In the rows, zero is written as 128.
A single turn carries every row of the set below to another of its rows. Some are shown first; where does it send the rows asked next?
J719: [124 127 142 139  93 137 121 119 127 127  99 138]
J942: [144  94 117 119 126 103 127 169 129 160 108 110]
J959: [127 117 126  97 102 121 128 154 128 164  96 109]
J624: [133 111 122 166 100 112 120 142 120 121 102 122]
J172: [118 140 135 144  96 131 128 123 124 132 106 125]
J539: [135 123 118 171 131 121 133 143 128 123 129 136]
J287: [143 114 100 114 142 125 139 174 136 154 130 130]
J492: [128 116 119  89 100 136 118 151 120 165 103 124]
J718: [126 146 117 142 129 151 138 137 136 125 115 148]
J313: [137 103 138 162 110 115 117 132 127 125 105 131]
J854: [122 150 118 150 116 143 138 134 130 125 126 142]
J690: [143 115  97 108 137 126 128 176 127 153 127 145]
J230: [146  93 114 114 124 102 119 173 121 157 110 125]
J319: [142 115 119 166 142 125 132 148 134 120 116 137]
J432: [140 113 119 164 131 132 128 141 134 120 125 151]
J800: [130 115 135 164 109 109 124 133 122 128 108 118]
J790: [121 137 125 147  85 134 123 130 122 124  97 126]
J783: [138 123 105 169 121 127 130 150 126 116 121 141]
J785: [130 132 108  87 114 139 129 162 126 159 112 142]
J979: [144 109 102 106 136 126 130 178 136 142 129 146]
J231: [119 138 138 134 102 139 126 122 130 131  90 127]
J50: [146  88 120 112 121 104 119 175 130 145 110 124]
J103: [129 130 112  85 111 141 128 161 134 147 115 143]
J877: [123 146 108 150 105 147 132 138 128 119 117 144]
J720: [148  97 100 115 138 125 122 173 125 154 129 134]
J129: [142  88 120 110 114 112 112 162 117 161 106 116]
J140: [135 108 139 157 116 112 120 135 127 128  92 117]
J883: [127 140 122 142 113 150 130 128 133 125 118 157]
J85: [134 124 100  94 123 149 127 161 125 157 125 142]
J73: [126 136 108  92 118 143 140 161 136 161 117 130]
J946: [133 107 130  89  97 118 117 157 127 152  97 123]
J663: [132 110 124  93 102 116 117 159 119 164  96 122]

J103 -> J979
J129 -> J492
Where do these go?
J172 -> J854
J783 -> J624
J719 -> J883
J942 -> J959
J663 -> J785
J319 -> J140

A single turn carries every row of the set below to another of its rows. Some are shown first; where does it send the rows asked next?
J268: [128 110 139 111 127 109 132 132 137 114 126 137 126  95 130 170 150 104
 112 147 105 140 117 134 135 129  98 186]
J315: [ 93 117 133 117 118 137  78 128 145 103 106 129 124  79 138 142 132 125
 165 103 124 108 111 135 102 123 108 148]
J344: [ 90  98 149 101 105 123 114 158 132 107 120  98  84 103 132 134 123 109
 118 104 126 109 131 130 130 125 108 148]
J210: [ 91 117 111 132 128 137 138 101 119 138  84 108 123 129 129 153  97  95
 150 125 138 122 141 123 131 120  79 151]
J919: [ 93 107 143 115 122 141 107 115 140 108 108 124 122  73 130 154 127 122
 171  96 109 100 124 125 106 103 107 151]
J838: [126 122 148 133 109 133 103 111 135 130 129 139 120  94 135 169  99 112
 110 144 150 156 120 113 137 135 126 178]
J241: [130 121 149 129 131 130 113 126 130  92 128 133 138  97 102 147 147 112
 136 128 148 165 101 135 118 134 107 159]
J595: [ 89 102 145 121 126 139 117 138 135 123  94  84 137 141 121 143 115 113
 123 106 169 129 124 112 127 117 111 177]
J782: [117 144 141 121 151 116 115 127 126 135 110 144 106 121 124 156 116 126
 144 126 121 165 119 132 120 150  84 169]
J484: [ 82  92 151 110 100 133 120 138 137 107 132  94 104  99 118 141 126 108
 137  91 122 110 145 121 124 108 107 155]
J302: [ 90 116 148 111 128 142  89 112 135 112 104 129 114  82 144 153 139 135
 162  90 129 107 120 129  99 114 114 149]
J327: [113 149 142 118 139 118 117 127 131 130 125 158 109 118 130 166 113 131
 139 118 117 159 119 141 131 136 105 179]
J879: [119  94 140 136 134 137 121 109 111 124  87 114 124  74 166 172 114 113
 128 126 135 107 122 119 112 111  76 148]
J223: [128 123 147 106 116 136 122 108 131 120 119 135  86 101 109 149 133 105
 108 134 130 163 119 134 147 128 109 133]
J218: [ 75  97 142 122 118 140 126 125 135 129  99  85 135 133 111 142 109 103
 135 109 154 131 142 119 138 110 118 165]
J698: [122  99 140 122 137 136 116 128 129 130  80 122 134  73 168 167 113 115
 128 139 128 111 126 133 115 100  82 146]
J433: [ 90 112 136 125 128 130 109 137 136 126  87  91 142 126 118 144 114 101
 121 118 169 117 127 113 145 123 129 168]
J382: [130 105 151 110 136 102 122 117 129 119 108 132 120  78 129 167 143 104
 105 150 111 136 114 124 123 129  90 175]
J299: [ 98 125 110 130 138 137 125 103 119 139  73 108 113 133 128 150 117 101
 139 114 136 121 122 125 137 126  68 145]
J259: [ 90  99 141  97  97 129 110 139 139 112 128  96  88 111 136 142 139 112
 122  96 126 103 143 119 120 119 103 164]
J777: [126 125 156  96 119 135 113 115 140 117 123 128  79 114 125 153 133  95
 104 116 120 157 133 133 142 128 113 144]
J423: [129 118 148 133 123 134 101 122 145 135 122 119 130 112 140 168 112 102
 116 141 150 159 127 105 130 144 124 187]
J239: [112  96 138 129 136 139 136 108 118 124  86 122 131  83 154 170  97 114
 151 125 121 105 129 123 110 102  82 150]
J235: [109 143 107 132 138 128 120 120 116 134  86 116 116 125 136 148 106 100
 141 118 144 119 138 133 136 126  70 139]
J471: [124 129 159 125 131 125  91 111 129  87 128 137 132  91 110 150 137 108
 133 110 146 156 106 131 105 131 114 160]

J327 -> J268
J235 -> J698
Where do these go?
J595 -> J299
J471 -> J777
J218 -> J210

A single turn carries every row of the set below to another of its rows. Some are shown first; where does it send the rows asked next?
J537: [122 127 109 113  78 108 153 126 110 115 112 133 135 147]
J52: [109 113 138 137 117 147 138 121 135 100 124 133 106 128]
J816: [116 102 151 134 132 103 125 150 122 106 129  91 148 113]
J374: [153 117 145 101 123  88 164 152 116 104 104 101 136 138]
J943: [132 132 100 131  94 107 150 129 108 112 108 129 143 143]
J272: [104  95 145 120 122 120 119 147 125 107 130  93 154 114]
J650: [103  97 143 104  90 116 139 131 130 122 127  96 141 120]
J261: [118 109 120 144 120  89 127 157 101  91 123 111 145 139]
J60: [108 114 146 133  81 133 139 134 101 113 117 108 157 134]
J35: [121 110 132 126 114 151 149 128 123  96 121 123  93 125]
J96: [148 122 162 109 132  89 163 144 132 107 103 111 140 143]
J363: [137  99 128 116 113 129 161 149 100  98 116 113  97 116]
J534: [124 107 140 128 119 149 132 129 138 100 127 129 102 122]
J861: [147 123 141 101 126  89 174 140 122 107 100 102 137 140]
J329: [136 105 128 103 120 112 179 126 134 103 101 112 110 112]
J126: [143 131 102 140 132 112 132 141 116 102 108 128 150 130]
J456: [146 126 147 108 138 133 136 129 152 115 123 123 118 139]
J356: [124 123 109 124  82 123 149 129 106 109 106 133 139 147]
J91: [125 132 169 125 126 112 147 127 147 100 113 122 142 157]
J237: [122 101 147 133 142 119 121 148 126 102 124  91 151 113]

J237 -> J52
J96 -> J272
J261 -> J456
Where do these go?
J816 -> J534
J126 -> J91

